(in the rows, 128 means zero)
The rows of D fall into several groups, and each row is roughly a mix of its group's hidden directions; some rows fit no group.
D (168 x 17):
[[148 105 180  96 100 184 143  92 139 137 126 104 146 133  92  88 135]
 [ 73 103  94 137 112 125 177 119 134 142 181 129 122  88 122 121  87]
 [144 184  92 142 182 111 141 150 153 135 155 108  94 152 114 150  93]
 [ 82 157  99 100 142 127 160 141 151 149 152 127 185 106  96 128 171]
 [114 129 126  97 120 150  65 164  95 117 139 175 112 170 139 113 164]
 [109 121  40 139 153 126 145 132 188 136 127 101 110 130 114 126 121]
 [115 108 110 131 103  97 126 179  85 104 138  88  67 112 147 153 124]
 [101 116 131 117 122 121  94 140  75  98 114 158 123 176 110  83 175]
 [150 119  83 131 156 119 104 124 176 111 191 119 170 134 140 140 166]
 [151 180 132  93 150  82 103 129 164 128 124 128  97 127 181  93 125]
 [110 122 124 116  92 148 155  80 123 102 152 169 108 117  72  86 148]
 [109  71  97 154 136 128 145 108 146 117 116 114  64 146 149 143  81]
 [119  93 139 130 114 100 101 138 123 167  82  92  82 101 111 134 180]
 [127  92 132 120 142 170 125 185 119 189 132 144  99 137 177 114 136]
 [ 76 168 149 105 161 110 118 144 122 180 140  84 132 113  96 119 158]
 [ 72 135 103 148 139 124 101 194 127 109  74 120 153 127 154 123 133]
 [160  82 115 107 101  60 111 146 129 133 148 126 179 118 147 153 113]
 [183 131 142 134 159 116 159 139 151 127 183 135 116 194 108 137 116]
 [ 98 128 127 108 121 139 170 122 119 124 132 141  42 131 136 182 119]
 [166 102  95 138 122 124 147 136 119 173 155 133 118 143 124 165  52]
 [163 100 129  94 140 120  86 105 110  95 165 165 127 183  99 148 120]
 [129 127 112 100 151 161 126 162  80 110 103  87 186 114 156 154 111]
 [163 126 136 109 138 123 160 120 170 113 165  82 112 201 117 128 133]
 [ 83 100 144 132 177 102 121 116 142 162 117  79  76 129 144 119  99]
 [126  77 149  94 122  95 153 123 114  63 102 122  86 113 144 106 111]
 [127 175 122 142 130 124 120  47 139 127 152 180 115 110 149 150 143]
 [129 132  66 169  96 146 160 160 138 156 112 155 127 104 109 138  80]
 [157 114 125 154 109 111 135 166 148 195 111 143 184 143 101 153 135]
 [161 167 140 167  72 111  97 163 109 128 106 168 129 130 117  95 152]
 [124 109 152 130  90 116 134 120  87  81 108 139  59 174 115 123 137]
 [125 145 158 124 178 125  83 143 127 127 114  81  70 119 130 106 170]
 [120  79 120 137  74  91 123  93 156 140 131 112 130  86 130 137 183]
 [168 159  45 147 133 131 137 135 179 112 123 144 154 130 117 136 117]
 [163  96 126 161 164  63 131 159 163 135 134 141 131  98 101 104 152]
 [ 96 129 122  87 134 181  88 177 142 110 100 114 159 159 147 139 104]
 [119 172  78 107 160 177 119 114 144 143 157 106 159 122  96 154 158]
 [132 128 139 186  89 155  98  73 128 135 131 161 132 132 161 155 167]
 [148 135 163 117 136 137 157 180 121  87 128 202 124 140 113 116 158]
 [121 144 147  75 122 164 121  72 163  92 121 138 100 106 161 160 134]
 [110 176  95 112 130 120  99 128 161 153  82 160 114 121 153 139 186]
 [ 98 114 167 150  93  97 123 153 100 137 104 150 103  68 134  89 107]
 [127 112  91 158 129 147 123  91 175 163 179  87 134 118 136 172 130]
 [111 133 126 132 136 145 101 118  59  84  89 133 175 173 136 130 118]
 [164 174 123  69 120 163 174 133 160 112 130 135 109 130 168 133 109]
 [138 132 106 169 116  74  90 111 172 108  98 152  91 114  90 127 109]
 [147  85 148  81 103 101 104 106 174 130 144 162 135 144 121 182 123]
 [133 151 186 131 148 147  97 114 116 148  89 117 152 120  77 141  76]
 [ 97 119 127 108 116 146 107  85 157  60 128 103 102 170 129 124  92]
 [115 100 138 122 131 148 172  72 128 160 152  89 107 144 117 184 106]
 [133  97 168 154 156 155  95 127 103 125 146 103  89  99 128 109 190]
 [125  77 136  69 119 136 144 131 130 147 162 110 154 169 150 163 169]
 [104 149 177 143 136 145 127  60 134 101 150 132 185 101 114 136 127]
 [124 147  95 144  83 137 178  97 124 124 152 135 121 109 167 116  64]
 [136 119  82 139 157 168 131  59 159 110  88 141 119 140 157 144 137]
 [189 167 144 159 150 127 102 106 140 153 110 165 163 105 151 152 156]
 [160 137 150 173 130 124  88 153 110 161 100 108 113 159 174 169 101]
 [102 132 113  89 118 128 149 115  70 130 184 149  90 134 126  98 168]
 [154 135 158 123 160  91 157 144 147 176 102 141 157 179 130  98  94]
 [121 136 144 148  60 147 131 136  80 159  91 110 142 175 123 157 127]
 [148 108  72 104 137 151 132 131 147 104 160  90  97  89  96 125  82]
 [ 60 141 146 139 120 153 137 135  90 119 149 102 121  56 141 129 126]
 [ 82 152 142 129 186 160 113 124 113 180 123 157 123 153 106  97  99]
 [127 134 161 184 115 110 102 212 116 125 117 117 136 122 151 137 151]
 [151 123 110 110 118  83 140 130 191 135 128 135  97 150  88 188 124]
 [100 165 113 137 101 149 114 187  93 118 144 184 150 127  97 113 146]
 [ 84 158 137 178 115 135 103 122 166 122  60 144 141 157 138 119 116]
 [182  81 101 127 148 112 127 156 127 147 156 130  91 132 119 135  64]
 [136  98 122 143 159  69 149 161 171 117 130 103  98  86 108  97 143]
 [193 134 125 136 134 135 157 137 100 181 163 125  90 134 145 140  82]
 [143 138 102 119 162 107 156 113 128 133 197 140  72  89 151 128 111]
 [154 120  96 161 142 170  83 136 119 118 108 118 105 119 175 172  86]
 [114 120 106 158 110  87 126 134 140 162 113  87 184  94  94 125 169]
 [120 106 150 167 111 102 122  87 100 136 112 164  87 155 110 130  68]
 [137 144 111 143 150 127 109 160 154 191 164  74 151 106 129 157 101]
 [121 184 137 143 142 122  90 142 135 180 155 112 138 172  96 117 170]
 [149  93 103 154 122 135  74 126  64 110 117 165 124  85 149 123 122]
 [119 116 103 100  74 130 176 170 131 111  80 138 160 162 105 118 130]
 [150 126 137 161 174 115  80  87 102 154 139 127  84 138 171  98 132]
 [101 114  84 112 126 129 131 156 163 172 107 143 180  78 121 128 162]
 [129 125 128  83 173 118 105 132 149 112 136 104 142  57 131  77 118]
 [ 73  97 152 152 109 137 116 132  63 128  76 138 145 129 103 108 133]
 [191 123 187 145 144 161 138 111 130 142 111 117 175 121 112  89 131]
 [128 116 101 102 126  96  73 108 124 139 105 165 160 148 190 100 124]
 [155 149 112 120 128 124 147 135 132 120  67 179 131 110 107  62 103]
 [136  78 140 140  83 123 147 152 120 143  95  76 117  77 103 105 146]
 [162 123 168 136 148 164  97 136 126 108 104 121 208 100 136 130 141]
 [ 87 101 105  98 136 112 156 168 147 116 173 132 144  83 101  90 105]
 [105 140  57 161 124 136 178 149 110 156 151 128 131  97 125 168 121]
 [101 121 151 142 100  99 134 141 116 103 164 121  53 177 113 112 124]
 [168 142  72  96 139 168 171 120 134 122 104 121 139 101  99 147  86]
 [123  98 147 146 122 136  78 110 111 108 130 154 169  85 153  85 175]
 [101 133 125  79 149 179 124 135  82 131 110 139 127 128 193 124 160]
 [ 96 127 109 173  95 142 132 150 113 159 106 153 118  57 132 132  90]
 [ 88  69 111 121 122 116 150  94 165 107 178 100 115  90 135 133 136]
 [209 135  99 161 113 137 116 132 162 144 135 150 137 145 120 102  82]
 [134 129 101 136 131  82 105 128 164 147 111 169  61 119 121  99 169]
 [ 97 118 146 163 125 142  73 100 126  69 100 156 138 109  91 112 112]
 [173  86 120 115 136 138 171 137 134 157 147  88 110 118 111 123  61]
 [196 141 145 177 120 144  72 101 134 154 119 126 118 139 160 135 111]
 [125 163 110 157 132 170 164 129  87 147  62 106 133 108 118 101 151]
 [112 118 112 162 112  84 100 131 109 153 127  77  89 124 145  80  88]
 [101  77 144 117 105  60  92 135 138 132 133 156  86 141 116 157 119]
 [119 168 110 162 129 138  93 201 102 141  98 149 149 142 153 156 132]
 [ 97 117 112 149  83 159 153  65 114 107 105 159  97 100 120 141 155]
 [ 81 101 164 140 108 109 101 120  92 113 155 169  91 100 148 127  86]
 [136 129  84 132 157  88 161 125  95 115  80  82  84 116 140 121 105]
 [ 99 159 100  97 180 139  99 157 121 107  81 122 138  80 143 111 143]
 [119 137 185 152  72 114 116  91 110 142 157 147 123 131 108 111 181]
 [113 150 105 136 127 170 145 106  89 131 125 110 194 123 173  83 122]
 [ 76 130 166  94 120  92 157 144 118 118 130 152 171  99 122  99 174]
 [130  80 153 102 119  98  71 108 163  93 150 163 126 131 143 131 167]
 [161 133 129 142 153  78 175 131 166 146 178 111  88  96 126 141 120]
 [156 148 121  80 127 138 193 105 111 136  93  94 122 126  86 159 113]
 [137 152 174  97 141 143 100 129 132 110 159 173 107  95 155 141  70]
 [ 98 133 124 105 183 133 154  82 156 141 119 139 144 194 121 119 159]
 [115 139 155 101  95 148 110 124 184 124 139 115 173 115 122 192 156]
 [153  90 128 113 112 119 125 186 141 153 182 120 159 118 112 182 122]
 [162  94 107 150 108 147 122 169 117 179 127 132 137 138 130 154  58]
 [117  78 121 174 114 108  94 157  76 154 121 158 142 100 131  97 150]
 [164 161 196 114 140 136 150 123 153 136 111  95  94 136  80 141 108]
 [116  97 135 103  90  94 156 158 169 152 129  93 109 149  75 127 161]
 [151 156 116 114 132 105 128  75 143 156 177 189 104 144 121 147 154]
 [ 83 152 152 113 118 140  96 133 139 107  94 146 150 153 123  98 201]
 [ 71 166 129 140 110 163 119 163  94 129  88 120 173 141 162 133 142]
 [182 160 111 121 145 119 139  96 113 177 133 164  91 181 129 130 116]
 [110 163 102 134 148 179 129 156 103  87 118 119 146 104 162  73 152]
 [140 165  92 143 186  92 107 136 146 155 168 108 101 147 136 148  91]
 [152 127 168 115 134  84 122 133 115 146  89  67  78 105 131 114 100]
 [157 167  81 152 111 163 133 157 130 136 104 188 175 128 121 130 119]
 [133 131 154 123  58 113 142  99 104 103 148 119  93 122  83 121 175]
 [111  84 103 111 141 118 176  61 178 108 134 125 111 140 119 107 136]
 [117 164  75 158 100 148 149 102 150  90 100 139 129 108 109 129  73]
 [ 92 136 104 135  78 102 178 150 135 114 127 158 153 145 104 133 186]
 [127 110  86 138 105 116 130 126 140  81 183 173 120 148 166 110  89]
 [ 95 160  97 113 132 113 103 141 114 115 122 151 104 209 142 163 111]
 [187 147 116 159 154 104 129 120  71 163 125 172 135 164 134 127 126]
 [ 92  76 104 164 117 103 135  87  90 152 151 122 129 181 134 141 113]
 [169 140 115 113 114 102 106  82 153 162  91 126 164 160 145 112  79]
 [117  97 173 131 138 174 107 121 156  92 108 125 168 138 104  72 106]
 [115  88 117 105 130 142  93 142 148  85 140 122 119 170 116 154  57]
 [126 141  76 145 125  87 120 125 130 166 110 175  71 171 128 128 118]
 [148 121 161 120 142 151  63  74 170  90 150 107 142 115 129 120 120]
 [ 85 154 115  91 170 143 161 129 133 139 116 137 193 135 133 158 167]
 [133 137 105 108 121 140 176  83 175 168 154 114 115  83 130 153  97]
 [174 131 118 118 144 183 144 130 153  78 131 111  78 170 130 109 144]
 [187  96 113 124 185 118  95 136 129 114 110 146 188 123 115 133 112]
 [148  92 146 131 105  93 138 131 188 122 126  85  76  94  98 132 133]
 [175  76 101 133 103 108 157 164 145 140 135 122 103 170 113 123 174]
 [108 151 135  87  89 163  93 123  94 134 120 154 106 186 131 125 169]
 [121 126 205 111 150 171  94 114 101 107 115 152 168 130 108 125 114]
 [ 58 139 165 133 167 151 118 161 117 135  92 111 148 125 139 102  88]
 [148  92 145 105 124 151  81 130 123  98 124 138 176 185 100 154 100]
 [109 170 103 115 115 123 165  94 136 184  85 137 130 125 123 110 183]
 [192 145 165 122 140  98 141 129 133 172  99  87 141 166 140 149 108]
 [138  92 129 115 113  64 134 175 142 126 166 170  94 148 141 130 157]
 [197 127 114 160 139 176 123  77 155 107 118 117 114 158 114 109 118]
 [106 130 143 120 108 151 117 139 119 110  77 151 145  59 124 120 187]
 [145  73 150 125 122 109 134 133 112  76  94 150  92 127 167 107  83]
 [ 72 117  82 154 147 163 103 140 148 119 157 169 162 103 156 133 139]
 [168 132  88 190 145  99 102 138 148 137 111 144  91  97 103 116 159]
 [136 119 147 143  61 133 155 118 114 115 177 172 152 162 104 142 156]
 [136 130 120 108 149  91 147 200 145 161 154  87 145 134 108 123  85]
 [169 121 197 127 139 157 101 105 104  82 126 120 164 134 117 104 153]
 [133  78  96 105 113 175 115 184  85 160 130 111 141 138 146 132 104]
 [175 126 159 127  88 106 144  97 188 120 143  78 135 129 110  99 122]
 [145 108 168 133 112 119 149 108 145 129 185 132  68 160  94  97 110]
 [149  73 105 155 109 116 133 119 122 113 167 198 117 135 153 127 164]
 [ 92  90  67 102 146 163 154 115 148  78 156 138 129 104 124 137 118]]

Here is one row of each group, with its name. Which group are the others in?
[123 147 102  86 179 150  85 108 112  89 139 172 147 162 148 134 117] -> (74)
[110 139  87 144 148 129  83 150 161  83 137  71 159 126 111  94 138] -> (106)
[ 97  96 145 151 145  93  81 179 146 128 176 132 128 134 158  93 116] -> (47)

[124 122 135 153 114 115 175 148  95 179 171 107 172 134 110 136  83] -> (106)
[116 142 185 106 148  79 146 150 135 185 148 107 167 141 114 107 134] -> (47)
[117 119 110  77 159 127 124 177 136  74 166 141 177 118 131 108 138] -> (47)
[163 159 121 130 134 144 126 137 143 151 153 122 199 163 142 180 156] -> (47)
[137 118 107  86 133 108 106  73 165 108 126 149  68 112 109 114 162] -> (74)
[134  96 117 100 121 161 133 117 114 119 160 114 135 160 118 161  44] -> (74)
[135 116  85 148 110 164 190 126  98 141 123  86  90 163 144 111 132] -> (106)
[203 118 118 154 127 123 115 118 183 118 111 126 120 155  72 128 124] -> (106)
[113 100  90  99 168 107  76 145 129  66 149 152 115 136 134 142 108] -> (74)
[ 96 155 126 107 115  91 154 149 141 135 131 106 178 113 120 146 202] -> (47)
[150  91 195 127  82  83 166 126 114 141 149 129 121 129 119 112  96] -> (47)
